[[ -9  63 -21   1 -19  -1  18  -2  32 -15  34 -16]
 [ -1 -16   0   2   4  -8 -10   1 -14   9 -15  -4]
 [-17  13  -2   6  -5   0   5   7 -25   5   1 -10]
 [ 12 -17  14 -25   2   4  -5  -4  -2   3  13  15]
 [ -1 -21   8  -5   0   2  -7   5 -33  15  -5  -3]
 [ -5 -15  20 -20   3   7   2   2 -33   7   8  16]
 [ -6  12  -6  15  -1   5  12  -2  12  -9  -8   2]
 [ 23 -12   3 -13   7  -7 -13  -6  34  -6   7   8]]
=>
[[-16  -9  63 -21   1 -19  -1  18  -2  32 -15  34]
 [ -4  -1 -16   0   2   4  -8 -10   1 -14   9 -15]
 [-10 -17  13  -2   6  -5   0   5   7 -25   5   1]
 [ 15  12 -17  14 -25   2   4  -5  -4  -2   3  13]
 [ -3  -1 -21   8  -5   0   2  -7   5 -33  15  -5]
 [ 16  -5 -15  20 -20   3   7   2   2 -33   7   8]
 [  2  -6  12  -6  15  -1   5  12  -2  12  -9  -8]
 [  8  23 -12   3 -13   7  -7 -13  -6  34  -6   7]]

[[-55 -57 -14]
 [ 12   8   7]
 [-17  17 -26]
 [ 14   1  56]
 [ 37  17 -50]
 [-26  25  16]
 [-23  30 -20]
 [ 47  34  26]
 [ 20  29  54]
 [  7 -35  -7]]
=>
[[-14 -55 -57]
 [  7  12   8]
 [-26 -17  17]
 [ 56  14   1]
 [-50  37  17]
 [ 16 -26  25]
 [-20 -23  30]
 [ 26  47  34]
 [ 54  20  29]
 [ -7   7 -35]]

[[-29 -21   5 -33 -78]
 [-37  12  21 -69 -45]
 [ 44  62  28   2 -23]]
=>
[[-78 -29 -21   5 -33]
 [-45 -37  12  21 -69]
 [-23  44  62  28   2]]

[[ 15  11  -4  25  -3 -51 -12  30 -11  -4 -35 -41   2 -18   4   5]
 [  8  28 -33  17 -16  20 -26   9  29  27 -30 -18  -1 -40   3  14]
 [ 32   8 -34  31 -14 -27 -12  10   5   2 -26 -45 -13  -8  25   7]
 [ -6   0  -6 -33   9  62   8   5   9  -4  41  23  -1  -6  17 -21]
 [-17   8  17 -20  -4 -21  -9  48 -30  -7  11 -31 -20  35  16   2]]
=>
[[  5  15  11  -4  25  -3 -51 -12  30 -11  -4 -35 -41   2 -18   4]
 [ 14   8  28 -33  17 -16  20 -26   9  29  27 -30 -18  -1 -40   3]
 [  7  32   8 -34  31 -14 -27 -12  10   5   2 -26 -45 -13  -8  25]
 [-21  -6   0  -6 -33   9  62   8   5   9  -4  41  23  -1  -6  17]
 [  2 -17   8  17 -20  -4 -21  -9  48 -30  -7  11 -31 -20  35  16]]

[[ -4   3  -9  11 -23]
 [ 12 -26  26  -7   1]
 [ 32  54 -54 -14  36]
 [-21  11 -66  10 -15]
 [  8   3 -14 -19   6]
 [-12 -46  16 -22 -25]
 [ -5 -24  21  -8 -21]]
=>
[[-23  -4   3  -9  11]
 [  1  12 -26  26  -7]
 [ 36  32  54 -54 -14]
 [-15 -21  11 -66  10]
 [  6   8   3 -14 -19]
 [-25 -12 -46  16 -22]
 [-21  -5 -24  21  -8]]

[[44  3 57 31 30]
 [44  2 57 31 30]
 [44  5 57 31 30]
 [44  1 57 31 30]]
=>
[[30 44  3 57 31]
 [30 44  2 57 31]
 [30 44  5 57 31]
 [30 44  1 57 31]]

[[ 20   0 -55   4]
 [  0  58 -44   3]
 [ -7   0   8   5]
 [-22  32 -79  10]
 [  5  -7   3   2]
 [ -7   5   0   3]
 [ -7   5   8   5]
 [-19  27 -63   7]
 [ 18  63 -47   2]
 [ 54  46  31 -76]]
=>
[[  4  20   0 -55]
 [  3   0  58 -44]
 [  5  -7   0   8]
 [ 10 -22  32 -79]
 [  2   5  -7   3]
 [  3  -7   5   0]
 [  5  -7   5   8]
 [  7 -19  27 -63]
 [  2  18  63 -47]
 [-76  54  46  31]]

[[ 43  76]
 [  6 -19]]
=>
[[ 76  43]
 [-19   6]]

[[37 35 37 48  9 66 31 33  3 58 30 44 49 29]
 [33 35 35 34 31 36 34 33 32 35 34 35 35 34]
 [35 37 37 35 36 35 37 36 37 35 36 36 36 37]
 [24 24 24 23 24 23 24 24 24 23 24 24 24 24]
 [43 45 45 44 42 45 44 44 43 44 44 45 45 44]]
=>
[[29 37 35 37 48  9 66 31 33  3 58 30 44 49]
 [34 33 35 35 34 31 36 34 33 32 35 34 35 35]
 [37 35 37 37 35 36 35 37 36 37 35 36 36 36]
 [24 24 24 24 23 24 23 24 24 24 23 24 24 24]
 [44 43 45 45 44 42 45 44 44 43 44 44 45 45]]
